One turning vector, and how many steps it has turned
The counts run from 0 to 296.
[ 4.52  1.88  1.12  0.85  0.48 -0.90  2.37  0.32  0.50  1.75 -1.97 -1.19
 -1.02 -0.53 -0.37 -0.81 -2.68 -1.01  0.55  1.26 -1.03  2.04 -0.35  1.01
 -3.27 -1.34  0.89 -1.31 -1.78  0.22  2.84  1.16 -3.25 -2.25  0.90  0.59
  2.42] => 91
[-1.96 -1.22  1.00  2.26 -4.29  0.42 -1.47  0.65  0.52 -2.14  1.52  0.14
 -1.98  0.72 -0.68  1.98  2.68  0.16  3.37  0.62  0.07  1.38 -1.10 -3.33
  1.65 -0.12  0.43  0.56 -0.38 -0.78  0.42 -2.91  3.25  2.05 -2.51 -0.46
 -0.69] => 201
[-2.78 -2.09  1.38  2.27 -1.50 -2.27 -5.15 -0.08  2.35 -1.14  0.38 -0.34
 -1.10  0.31  0.41 -0.11  2.64 -0.70  0.63  1.16  1.22 -1.93  0.19 -1.89
  0.43 -0.21  1.27  3.87 -1.99 -0.53  0.13 -0.41  2.35  1.84 -1.01  1.84
 -2.03] => 48
[-1.99 -1.14  4.22 -0.96 -0.11 -1.44  3.41 -1.64 -0.28 -1.75  0.51  0.73
  1.29 -3.34  1.21 -1.32  1.05  2.00  0.22  0.32  1.52 -0.09  0.52 -1.20
  2.98  2.18  1.37 -1.32 -2.03  1.20  0.06 -0.79 -2.17  0.09 -1.83  0.40
 -3.35] => 277
[-1.40 -1.96  2.87 -0.12  0.12 -2.12 -1.81 -0.86 -0.53 -0.47  1.80  1.11
  0.55 -0.78 -0.87  1.49  0.43  1.10  2.15  0.96 -0.02 -0.07 -0.40 -3.77
 -0.38 -1.66  0.43  3.72 -3.05 -0.34 -3.53  0.66  1.75  3.09  0.10  1.45
 -3.89] => 37
[ 0.70  1.20 -0.66  2.48  0.87 -1.12 -1.08 -0.77  0.89 -0.91 -0.36 -1.56
  0.25  3.52  1.09  0.21 -1.37 -0.19 -2.66  3.08 -4.18  1.72 -1.38  1.53
 -2.03  1.10  0.82  1.16 -1.61 -1.24  0.16  2.68 -0.89  1.14  2.14 -1.61
  3.50] => 79
[ 1.17 -0.87 -2.59  2.36  0.91 -1.11 -5.13  0.10  2.50  1.17 -0.32  0.39
 -0.27  3.61  1.40 -0.15  2.71 -1.17 -1.29  1.41 -2.27 -0.77  1.17  0.46
  0.23 -0.05  0.84  1.80  1.14 -1.95  0.42  1.62  2.33  1.44  1.90  0.56
  2.83] => 64
[-1.31  3.14 -1.04  4.08 -1.63 -0.84 -0.06 -0.65 -2.02 -4.43 -2.79  0.11
 -0.94 -0.38  0.37  2.05 -1.73 -1.18 -1.54  2.89 -2.34 -1.41 -0.96  2.97
  0.51 -0.19  1.30  1.21 -1.28 -1.23 -0.16 -1.05  0.26 -1.63  0.74 -2.07
 -0.08] => 237
[ 1.05 -0.11 -0.50  1.72 -2.43 -1.93  0.26 -1.64  0.01 -1.65  0.35  1.90
  1.80  2.01 -0.29 -0.40  1.50 -0.42  0.78  3.04 -3.12  3.06  0.89  1.34
  2.62 -0.18 -0.64 -1.38  0.59 -2.09  0.66 -0.73  2.19 -3.35  2.60 -2.98
 -1.12] => 72
[ 0.22 -0.34  0.20  1.40 -4.34  1.66  0.76  0.02  1.03 -0.69  2.19  1.69
 -1.01 -0.42 -0.98  0.28  1.80  1.21  4.29 -0.22  1.11  2.09 -0.02 -3.89
  2.41 -0.47 -1.47 -0.18  0.26 -1.04  1.46 -3.45  0.38  0.36 -2.34 -0.04
 -1.95] => 200
[ 2.78 -0.55 -0.89 -0.14 -0.36  1.30 -1.06 -0.90  2.61  2.31  1.36  0.35
  1.80  2.57  0.91 -0.45 -0.33 -2.03 -0.83 -1.12 -2.24 -1.64  2.96 -2.17
 -0.97 -2.44 -2.34  0.89 -1.64 -3.89  0.09  0.23  0.30 -2.03  1.77  1.47
  3.10] => 219
[-1.51 -2.09  1.02 -0.87 -0.77 -0.24  0.25 -1.05  2.71  0.29  1.23 -0.06
  0.18 -0.12  0.97 -3.04  3.96 -1.19  0.36 -2.21  2.86 -1.67  2.49  1.18
  2.21  1.34 -0.52 -1.57  2.18  0.58  3.91 -0.77 -1.74 -1.09 -2.18  1.76
 -1.76] => 291
[ 1.26  0.63  2.04 -3.83  0.91  0.35  1.82  1.44 -0.02  0.96 -0.57 -1.59
  3.04 -2.52 -1.97 -2.40  1.41  1.04  0.29  1.76  3.85 -0.06 -0.36 -0.83
  1.32  3.11  1.31 -1.11 -2.41  1.09  1.64  1.25 -0.02 -2.16  2.11  0.53
  0.40] => 265
[-3.22 -1.74  4.91 -0.44  0.99 -1.84 -0.51 -0.03  1.23 -0.85  1.13 -2.37
 -0.31 -1.04 -0.43 -1.49  2.54 -0.17 -0.81  0.33  2.29 -2.19 -0.02 -0.14
  0.73  3.35  2.24  0.61 -2.68  2.04  1.20  0.82 -0.20  1.37 -1.97  1.01
 -0.88] => 279
[-0.07  0.58  3.34  2.54 -0.95 -1.23  0.20  1.27 -1.80 -1.36 -1.68 -2.56
 -3.93 -2.86 -2.37  1.18  1.29 -0.58  0.64  3.00  0.19  1.93 -1.29  0.45
 -0.91  2.06  3.75 -1.26 -2.55  0.91  1.79 -0.47  1.67 -0.51 -1.77 -0.40
  1.21] => 99
[ 0.14  2.47  1.59  0.27 -1.86  2.46  4.40  0.93 -1.35 -1.65 -1.92  2.11
 -1.05 -3.97 -1.01  1.11  0.69  1.89  1.69  0.71  0.18  1.39 -0.47 -0.89
  1.62  1.64  1.33 -3.51 -1.22  0.69  0.70 -1.72 -1.31  0.83 -1.64 -1.42
  1.32] => 108
[ 3.22  2.49 -1.57  1.10  1.89 -1.09 -2.13  1.51 -0.71  0.40 -3.74 -1.21
 -0.91 -1.27 -1.69  0.31 -0.90 -2.05 -0.87  0.86  0.17 -1.90  0.59  1.95
 -2.84 -1.15  2.11  0.38 -0.36 -0.28  2.98  1.17  0.03 -1.50  1.89  1.07
  3.08] => 244
[ 2.12  0.29  0.92 -4.03  1.66  2.77  4.02  0.80  0.27  2.25  0.07  1.26
  1.59 -2.81 -0.80 -0.07  1.45  0.65  0.12 -2.67  0.15 -1.24  2.65 -2.10
 -0.14  0.07 -0.05 -1.99 -1.75 -0.91 -0.24  0.94 -2.31  1.29 -0.45  2.07
  2.84] => 117
[ 0.51 -0.83 -2.36 -2.97  0.72 -1.51 -1.00  0.63 -0.42  1.96 -0.14 -0.40
  1.91  0.09 -2.70 -1.47  0.82 -1.56  1.38 -0.83  1.50  1.83 -0.20  2.82
  1.21  0.28 -1.79 -2.27  4.38  1.94  0.09  0.82  1.07 -2.38  3.09 -0.62
 -2.59] => 163
[ 0.41 -1.39  0.89 -0.04 -3.48  0.75 -0.02 -1.45  0.93 -0.33  2.17  1.00
  2.19  1.40 -0.55  0.43  2.00 -0.94  2.05 -0.20 -1.41 -0.08  3.20 -2.28
  2.06 -2.69 -1.97 -0.96 -1.02 -3.91  0.06 -1.75  3.45 -2.66  1.63 -0.10
  0.44] => 215
[-1.75 -1.66  3.45 -3.25  2.26  0.64  0.59  0.69  0.45  0.50  1.93 -2.16
  0.91 -0.76 -1.14 -0.24  2.09 -1.50 -1.74 -1.99  1.01 -4.78  2.64 -0.41
 -0.08  1.69  0.16 -0.55 -2.02 -0.40 -1.15  0.79  0.60 -1.28 -0.10  2.49
  2.24] => 126
[ 2.95  0.01 -0.12  0.54  0.22 -2.13 -2.25 -0.52  1.72  1.82  0.49 -2.14
  0.99  3.92 -0.35 -1.24  0.95 -1.88 -0.82  1.73 -1.71  1.06  0.97  1.46
 -1.47 -0.22  1.00  0.16 -0.12 -1.92  1.91  2.19  1.87 -3.19  3.30  0.09
  3.21] => 75
[ 2.75  1.88 -3.00 -2.94  2.06  2.42 -1.28  2.67 -1.32  2.87 -2.27  0.82
 -0.05 -0.81 -1.85 -0.09 -2.07 -0.70  2.67 -1.39  1.92  0.08 -1.60 -0.63
 -1.88 -1.21 -1.61 -1.19  2.46  1.64 -0.82  1.13 -1.54  1.03  0.82  1.83
  0.46] => 14
[ 0.03 -0.59  5.03 -2.57  1.06 -2.73  2.63 -0.19 -1.73 -0.41  0.10  1.65
  2.01 -3.05 -1.23  0.78  1.28  2.38  0.88  2.18  0.90  1.22  1.14 -1.12
  1.95  1.22  1.99 -1.26 -2.49  0.70 -1.47  0.88  1.36  0.06  1.48  0.14
 -2.47] => 267
[-0.95  3.24 -1.09  3.17 -1.30 -0.17 -1.75  0.78 -1.04 -3.40 -2.80 -2.35
 -1.08 -0.63 -0.46  0.24 -1.88 -3.35 -1.70  3.08  0.27 -2.10 -1.53  2.97
 -0.06  1.29  1.15  1.37 -1.56 -0.62  1.44 -0.86  0.59 -2.97  0.99 -0.83
  2.34] => 238
[ 0.22  0.75  1.68 -1.99  0.75  3.19  4.35  0.14 -0.71  0.57 -0.25  3.29
  0.97 -2.61 -0.28  0.85  0.97  2.80  0.40 -1.45 -1.87 -0.55  2.39 -2.41
  1.60  0.19 -0.46 -3.25 -1.28 -0.93 -2.26 -0.15 -1.26  2.39 -1.12 -0.03
  1.20] => 118
[ 0.40 -1.42  1.12 -1.22  0.59 -1.61 -2.78  1.22 -0.04  1.53  2.06 -4.52
 -0.45  1.73 -2.28 -0.60 -1.00 -0.37  1.47  0.83  2.33  2.30 -3.09 -0.42
 -2.53  1.72  0.12  1.35 -0.45  2.78 -0.58  2.34  0.32  0.13  1.42  0.89
 -1.90] => 177
[-2.43 -1.06  1.72 -1.75  0.51 -0.78  0.01 -0.87  0.81  0.33  1.57 -1.77
  0.34 -0.32  0.81 -2.29  0.64 -3.23 -2.20 -3.43  2.94 -5.09  2.64  1.82
  1.45 -0.62 -1.00 -0.62  0.12  0.70  0.59 -0.02 -1.59 -3.96 -0.24  1.44
 -1.02] => 137
[-2.46 -0.90  0.71  1.78 -1.29  0.30 -0.49 -1.36  0.89 -2.58  1.50  2.70
  0.80 -0.21  2.53  1.06 -1.81  0.99  0.38  1.61 -0.09 -0.23 -1.14 -3.43
  1.87 -0.73 -1.29  3.64 -2.46 -0.12 -1.63 -0.68 -1.73  3.83 -1.43  0.75
 -2.82] => 42
[-0.31 -0.46  0.01 -2.81  1.43  0.39 -2.90  2.84 -1.25  1.82  0.10 -2.06
  0.10 -0.24 -3.88  0.85  0.66 -0.53  2.25  0.29  2.93  0.06 -1.91 -1.92
 -1.35  1.65 -0.02  1.44 -0.76  1.49 -2.05  1.95  2.59  1.93  1.60  1.55
 -0.82] => 23
[-4.07  0.16 -1.38  1.59  2.12 -0.38 -1.26 -0.81 -0.30 -3.10 -1.14  1.90
 -2.11 -0.79  2.79  0.61 -1.11 -1.18 -2.97 -0.76 -0.81 -2.96  0.14  3.25
  0.97  0.88 -0.37  0.48  2.45  0.96 -2.34  0.34 -1.75  2.53 -2.20 -0.73
 -1.49] => 145
[ 0.52  0.14 -0.17  0.19 -0.17  0.44 -2.91  0.20  1.67  1.96  1.85 -1.45
  0.25  3.32 -0.75  0.24  1.05 -2.31 -0.99  0.42 -2.51 -2.74  1.99 -2.08
 -1.63 -1.31 -0.90  2.48 -2.11 -2.97 -1.40  0.52  1.90 -0.42  1.24  1.49
  4.47] => 218
[-2.97 -0.60 -1.87 -0.17  2.56 -1.84 -4.12  0.73  0.03 -1.27 -1.54 -1.98
 -1.67  0.17 -1.29  0.46  2.12 -3.04 -1.70 -0.97  1.22 -2.46  0.08  3.96
  0.11  1.26  1.15  0.53  3.49  1.97 -0.14  1.03  1.94 -0.38 -0.05  0.85
 -0.79] => 151
